First come named turns, each shown by rows before and after it. For each pair of rows after them, which turns, in which order, take the first row to the second? The first pair is done for you.
turn J145:
+1.27, -0.20, +0.77, +0.77, -0.93, +2.30, +0.40, +0.58, -2.07, +0.16, +0.67, +2.32, +0.80, +0.23, +0.71, +0.48, +0.22, +0.02  ->  +1.48, -0.24, +1.17, +1.05, -2.39, +1.52, -0.63, +1.09, +0.10, +0.91, +0.48, +0.70, +1.03, -1.25, +0.96, -0.92, -0.51, -0.96
+1.40, +2.43, +0.14, +1.02, +1.59, +2.33, -0.56, +1.18, -1.46, +1.57, +1.82, +2.17, -1.31, -0.63, -0.93, +0.41, -0.04, -0.08  ->  +1.00, +1.52, +0.64, +0.56, -0.30, +0.77, -1.40, +2.45, +1.60, +1.73, +1.63, -0.30, -0.31, -2.36, -1.06, -2.04, -1.26, -1.12
-1.18, -0.68, -1.48, -0.80, +0.12, -2.30, -0.75, -0.87, -0.96, -1.01, -2.22, -0.42, +0.85, -0.15, +0.43, +0.13, +0.20, +1.39  ->  -0.62, +0.10, -1.40, -0.08, +0.21, -2.07, -1.18, -1.53, -1.51, -0.19, -2.59, +0.30, +0.27, +0.00, +1.08, +0.95, +0.49, +1.39
+0.78, +0.29, +0.00, +0.84, -1.23, +0.82, -0.40, +0.86, -0.18, -0.12, +0.83, -0.35, -0.21, -0.90, -0.59, -1.05, +0.01, -1.31  ->  +0.31, -0.45, -0.21, +0.01, -0.45, +0.97, +0.49, +0.97, -0.91, -1.24, +1.15, -0.03, +0.02, -0.35, -1.13, -1.17, +0.07, -0.64
turn J144:
+0.57, +0.86, +1.03, +1.42, +0.53, +0.47, -3.26, -1.86, -0.34, +1.13, +0.16, +0.76, +0.19, +0.01, +1.90, +0.25, -0.56, -1.07  ->  -0.39, +0.12, +0.61, +0.06, +0.36, -0.41, -3.11, -2.43, +1.90, +0.86, +0.44, -1.03, -0.59, +0.30, +1.54, +0.12, -1.07, -0.64
-0.41, -1.08, +0.32, +0.41, -1.11, +0.26, -1.22, +1.30, +1.28, -0.23, -0.58, -1.75, +2.83, -1.55, -0.26, -2.19, -0.84, -1.27  ->  -0.21, -0.88, +0.44, +0.81, -1.11, +0.45, -1.07, +1.61, +0.66, -0.25, -0.61, -1.17, +3.21, -1.68, -0.26, -2.26, -0.63, -1.33
+0.01, +0.21, -1.24, -0.24, +1.22, -0.30, +0.24, -1.08, -1.93, -0.60, -1.09, +1.29, +0.14, +1.09, +0.08, +0.95, +0.66, +1.43  ->  +0.30, +0.60, -0.99, +0.00, +0.94, -0.56, -0.30, -1.64, -1.52, +0.23, -1.29, +1.03, -0.26, +0.89, +0.45, +1.38, +0.61, +1.35
+0.57, +0.08, +0.86, +1.03, -1.40, +0.40, +0.45, +1.14, -0.10, -0.92, +0.37, -0.48, +1.10, -1.35, -1.36, -0.20, +0.79, -0.20  ->  +0.87, +0.70, +1.04, +1.59, -1.54, +0.38, -0.15, +0.88, -0.12, -0.15, +0.10, -0.23, +1.05, -1.35, -0.94, +0.22, +0.85, -0.36
turn J110:
-0.64, -0.08, -1.15, -1.01, -0.11, +0.04, -0.04, -0.93, +0.56, +0.45, -0.10, -1.28, -0.60, +0.44, +0.40, +0.05, +0.34, +0.32  ->  -0.45, +0.15, -0.63, -0.93, -0.39, +0.75, +0.30, -0.26, +0.99, +0.20, +0.90, -1.09, -0.74, +0.30, +0.22, -0.22, +0.24, -0.27
-0.96, -2.04, -0.22, -1.51, -0.20, -1.51, +0.64, -0.35, +2.16, -1.45, -0.31, -1.55, +1.24, -0.26, -0.62, -1.73, -0.04, +0.57  ->  -0.70, -2.03, +0.12, -1.55, -0.37, -0.63, +1.24, +0.47, +1.88, -2.10, +0.59, -0.98, +1.15, -0.21, -1.17, -1.85, +0.16, +0.26
-0.32, -1.00, +0.92, +2.09, +2.66, -0.08, +0.35, -0.45, -0.41, +1.21, -0.61, +0.92, +0.92, +1.11, -1.23, +1.26, -0.42, -0.28  ->  -0.50, -0.91, +0.95, +2.16, +2.06, -1.02, -0.42, -0.98, +0.82, +2.05, -1.08, -0.15, +0.65, +0.80, -0.78, +1.17, -0.89, -0.36
+0.08, +0.31, -0.22, +0.17, -0.42, -0.90, -1.03, -0.96, +1.03, +0.78, -1.42, -1.03, -1.06, -0.04, +1.00, +0.37, -0.16, +0.25  ->  +0.37, +0.65, +0.46, +0.18, -1.46, +0.39, -0.58, +0.38, +1.99, +0.29, +0.54, -1.09, -1.27, -0.15, +0.39, -0.10, -0.29, -0.95
turn J285:
-1.71, -1.66, -1.87, -1.96, +2.17, -0.82, +1.65, -2.23, -0.69, -1.93, -0.83, -0.39, -0.90, +2.78, -0.98, +1.43, +0.96, +4.10  ->  -0.70, -0.84, -1.55, +0.16, +2.30, -1.22, +0.56, -2.38, -3.23, -0.83, -3.00, +1.24, +0.61, +1.76, +0.59, +1.54, +1.47, +3.81
+1.90, +2.44, -0.91, +1.59, -0.96, +3.44, -1.44, -0.63, +0.48, -1.67, +1.85, +1.06, -1.16, +1.02, +0.87, +0.39, -0.93, -2.34  ->  +0.94, +1.14, -1.41, +0.27, -0.55, +3.49, -0.29, -0.11, +0.97, -3.31, +2.85, +0.76, -0.98, +1.56, -0.20, -0.17, -0.96, -1.75
-0.18, -0.21, +0.74, -0.67, +0.79, +1.47, +1.17, +0.22, -2.17, -0.36, +0.95, +1.19, -0.86, +1.32, +0.18, +1.00, -0.16, +0.16  ->  +0.36, +0.21, +1.01, -0.11, +0.58, +1.18, +0.69, +0.07, -2.53, +0.13, +0.56, +1.35, -0.88, +1.13, +0.52, +1.14, -0.12, -0.15
turn J340:
+0.02, +0.30, -0.87, -0.89, +0.71, +1.61, +0.77, -2.45, -0.67, +0.14, -0.15, -0.02, -1.91, +1.83, +0.28, +4.16, -1.07, +1.13  ->  -0.44, -0.08, -0.78, -0.86, -0.47, -0.14, -0.56, -2.68, +1.77, +1.09, -0.98, -2.13, -1.62, +0.76, +0.93, +3.12, -1.76, +0.92
+0.73, +1.20, +0.77, +0.34, -0.80, +1.25, -0.41, +0.58, +0.81, -0.26, +0.93, -0.25, -0.65, -0.03, -0.21, -0.10, -0.20, -1.57  ->  +0.63, +1.06, +0.51, +0.24, -0.81, +1.15, -0.59, +0.57, +1.01, -0.18, +0.88, -0.30, -0.55, -0.30, -0.20, -0.23, -0.38, -1.54
-1.58, -0.69, -1.15, +0.23, -0.30, -1.49, -0.55, -0.80, +0.86, +0.30, -0.68, -2.73, -0.87, -0.76, +0.12, -0.52, -0.49, +1.52  ->  -1.77, -1.45, -1.10, +0.18, -0.44, -1.40, +0.16, +0.37, -0.14, -1.26, -0.41, -2.20, +0.44, -1.03, -0.53, -1.68, -0.45, +1.57
+0.21, +0.39, -0.20, -1.31, +0.55, +0.96, +0.34, -0.36, +0.65, +0.32, +0.96, +0.09, -2.10, +0.94, -0.37, +1.14, +0.41, +0.29  ->  +0.17, +0.17, -0.13, -1.21, -0.15, -0.12, -0.35, -0.35, +2.01, +0.57, +0.57, -0.99, -2.02, +0.37, -0.17, +0.54, +0.00, +0.28
Pairs:
Between the rows of a pair lie 2 to 4 turns.
+0.20, +0.53, +0.29, +0.25, +1.27, +1.81, +1.36, -1.16, -2.81, +0.18, -0.07, +2.68, -1.44, +1.60, -0.08, +2.42, +1.88, -0.45  ->  +0.05, +1.24, +0.26, -0.38, +0.88, +1.52, +0.50, -2.08, -0.14, +1.41, +0.18, +1.08, -3.32, +1.80, +0.30, +3.03, +1.24, -0.56	J285 J144
+0.51, +0.39, +0.16, -0.79, +1.16, +1.99, +0.81, -0.04, -1.25, -0.24, +1.63, +1.95, -0.57, +1.15, -1.21, +1.74, +1.50, +0.71  ->  +0.30, +0.16, -0.46, -0.35, +1.70, -0.19, -0.78, -1.94, -1.44, +1.20, -1.22, +1.24, -0.24, +0.46, +0.19, +2.21, +1.28, +1.68	J285 J110
+0.24, -0.31, -0.75, +1.10, -0.57, -2.21, -1.58, -0.85, -0.03, +0.32, -3.45, -1.78, +1.89, -0.65, +0.72, -0.09, -0.06, +1.49  ->  -0.55, -1.11, -1.37, +0.11, +1.04, -1.54, -0.10, -1.04, -1.52, -1.26, -2.97, -0.79, +1.83, +0.79, -0.16, +0.66, +0.47, +2.73	J144 J145
+0.49, -0.59, +0.04, +1.35, -0.24, -2.32, -0.90, -0.05, -1.72, +0.27, -2.31, -0.09, +1.97, -1.21, +0.82, -1.93, -1.08, -0.13  ->  +0.40, -0.76, -0.25, +0.88, +1.61, -1.08, +0.59, -0.41, -3.84, -0.77, -1.52, +1.54, +1.37, +0.49, +0.10, -0.58, -0.08, +0.83	J145 J340
+2.59, +1.45, +2.04, +1.96, -0.22, +0.84, +0.08, +0.30, -2.24, +0.60, +0.25, +1.53, +1.01, +1.22, +0.57, +1.44, -0.73, +0.29  ->  +2.35, +1.52, +1.89, +1.70, -1.37, -1.07, -1.59, -0.45, +0.64, +2.03, -0.73, -0.77, +0.60, +0.17, +1.51, +0.96, -1.55, +0.10	J340 J340
+0.18, +0.58, +0.47, +1.70, +0.73, -2.30, -2.12, -1.05, +0.01, +1.31, -2.43, -0.38, -0.64, +0.03, +2.01, +0.83, +1.14, -0.51  ->  -0.45, -1.19, +0.28, +1.45, +1.29, -2.13, -0.38, +0.93, -2.19, -1.64, -2.21, +1.07, +1.73, -0.06, +0.82, -0.76, +1.29, -0.04	J340 J340 J145
-1.58, -0.87, -1.23, -1.71, +0.49, -2.68, -0.21, -1.12, +2.17, -0.62, -0.85, -2.14, +0.03, +0.10, +0.39, +0.06, -0.56, +1.48  ->  -0.88, +0.82, -0.85, -1.57, +1.37, -0.12, +0.61, -1.71, +1.43, -0.12, +0.98, -0.69, -2.40, +1.91, +0.00, +2.45, +0.34, +1.30	J110 J145 J340
-1.14, -0.40, -0.86, -1.09, +2.93, -0.63, +2.54, +0.14, -0.70, -3.24, +0.79, -0.13, +1.86, -0.33, -0.98, -0.71, -0.46, +0.93  ->  +0.32, +1.79, +0.11, +1.62, +0.90, -2.33, -1.10, -1.05, +0.67, +0.80, -1.69, -1.21, +1.94, -2.52, +1.78, -0.71, -0.90, -0.47	J285 J145 J144
-1.63, -1.17, -1.29, -1.89, +0.90, -0.03, +0.33, +3.74, -0.58, -0.61, +1.14, +0.12, +0.59, +0.34, -0.18, -2.50, -0.49, -1.38  ->  +0.00, +0.75, -0.50, +0.34, +0.53, +0.95, -0.71, +3.37, -2.54, +1.29, +0.43, +1.76, +0.56, -0.01, +1.17, -1.50, +0.06, -2.18	J144 J145
-0.09, +0.20, +0.25, -0.24, +1.19, +2.80, +1.89, +2.71, -1.05, -2.74, +2.56, +1.08, +0.08, +1.17, -1.88, +0.58, +1.54, +0.39  ->  +0.90, +2.55, -0.07, +1.71, +1.59, +0.59, -1.75, -1.32, -1.31, +2.03, -1.34, +0.85, -1.30, +0.64, +1.26, +3.20, +1.74, +0.95	J285 J340 J110
-0.10, -1.26, -0.70, +0.61, +1.96, -0.48, +0.37, -0.68, -3.15, -0.45, -2.18, +1.82, +1.15, -0.37, +0.54, +0.62, +0.88, +1.24  ->  +0.69, -0.32, +0.17, +1.90, -0.35, -1.30, -1.42, +0.06, -1.34, +1.06, -2.50, +0.61, +1.56, -2.11, +1.52, -0.95, +0.08, -0.51	J145 J340
+1.62, -0.43, -0.57, +1.33, +1.36, -0.27, -0.93, -1.54, -2.14, +0.70, -0.99, +0.05, +0.24, +0.15, +1.17, +0.96, +1.47, +1.26  ->  +1.11, -1.20, -0.63, +1.18, +1.48, -0.49, -0.19, -0.77, -2.73, -0.57, -0.91, +0.27, +1.28, -0.09, +0.60, -0.09, +1.47, +1.38	J340 J145 J340 J145
-0.76, -1.96, -0.06, -0.50, -0.08, +0.34, +1.37, +0.85, -0.03, -2.00, +0.74, +0.59, +0.40, -0.36, -0.22, -1.72, -0.54, +0.03  ->  +0.77, -0.07, +0.89, +1.69, -0.54, +0.97, +0.04, +0.53, -1.39, +0.09, -0.17, +2.03, +0.39, -1.01, +1.04, -1.08, -0.08, -1.04	J144 J145
-2.30, -1.20, +1.29, -3.17, +1.65, -0.64, -0.27, -0.72, +1.74, -1.58, -0.05, -2.29, -3.64, +2.75, -0.70, +1.49, +0.60, +2.99  ->  -0.21, +0.20, +2.26, +1.35, -0.28, -2.97, -3.69, -0.07, -1.10, +1.39, -4.68, -1.01, +0.37, -1.20, +2.34, -0.67, +0.48, +1.30	J285 J285 J145
+0.50, -1.42, +1.03, -0.02, -3.80, -0.28, +0.77, +2.82, -0.14, +0.55, -0.59, -1.21, +5.04, -0.93, +0.45, -4.24, -1.75, -0.45  ->  +0.25, -1.94, +0.56, +0.15, -1.88, -0.39, +1.19, +2.04, -3.23, +0.02, -2.05, +0.71, +5.88, -0.23, +0.63, -3.26, -0.96, +0.90	J110 J110
-0.44, -0.66, -0.44, -0.49, +0.54, +0.89, +0.78, +2.12, -0.49, -1.39, +1.09, -0.42, +1.27, +0.93, -1.50, -1.09, -0.49, +0.40  ->  +0.12, +0.68, -0.85, +0.40, +1.82, +0.52, -0.25, -0.18, -2.21, +0.51, -0.60, +0.68, +0.22, +1.53, -0.22, +1.37, +0.35, +1.21	J110 J340 J144
-0.54, -0.87, -0.29, +0.23, +1.41, -1.03, -0.17, -0.76, -2.52, -0.49, -2.44, +1.00, +1.33, +0.03, +0.52, -0.12, +0.41, +1.50  ->  -0.10, +0.28, +0.15, +0.36, -0.05, -1.86, -1.97, -1.64, +0.51, +1.70, -2.43, -1.14, -0.11, -0.65, +1.35, -0.10, -0.36, +0.58	J340 J285 J340
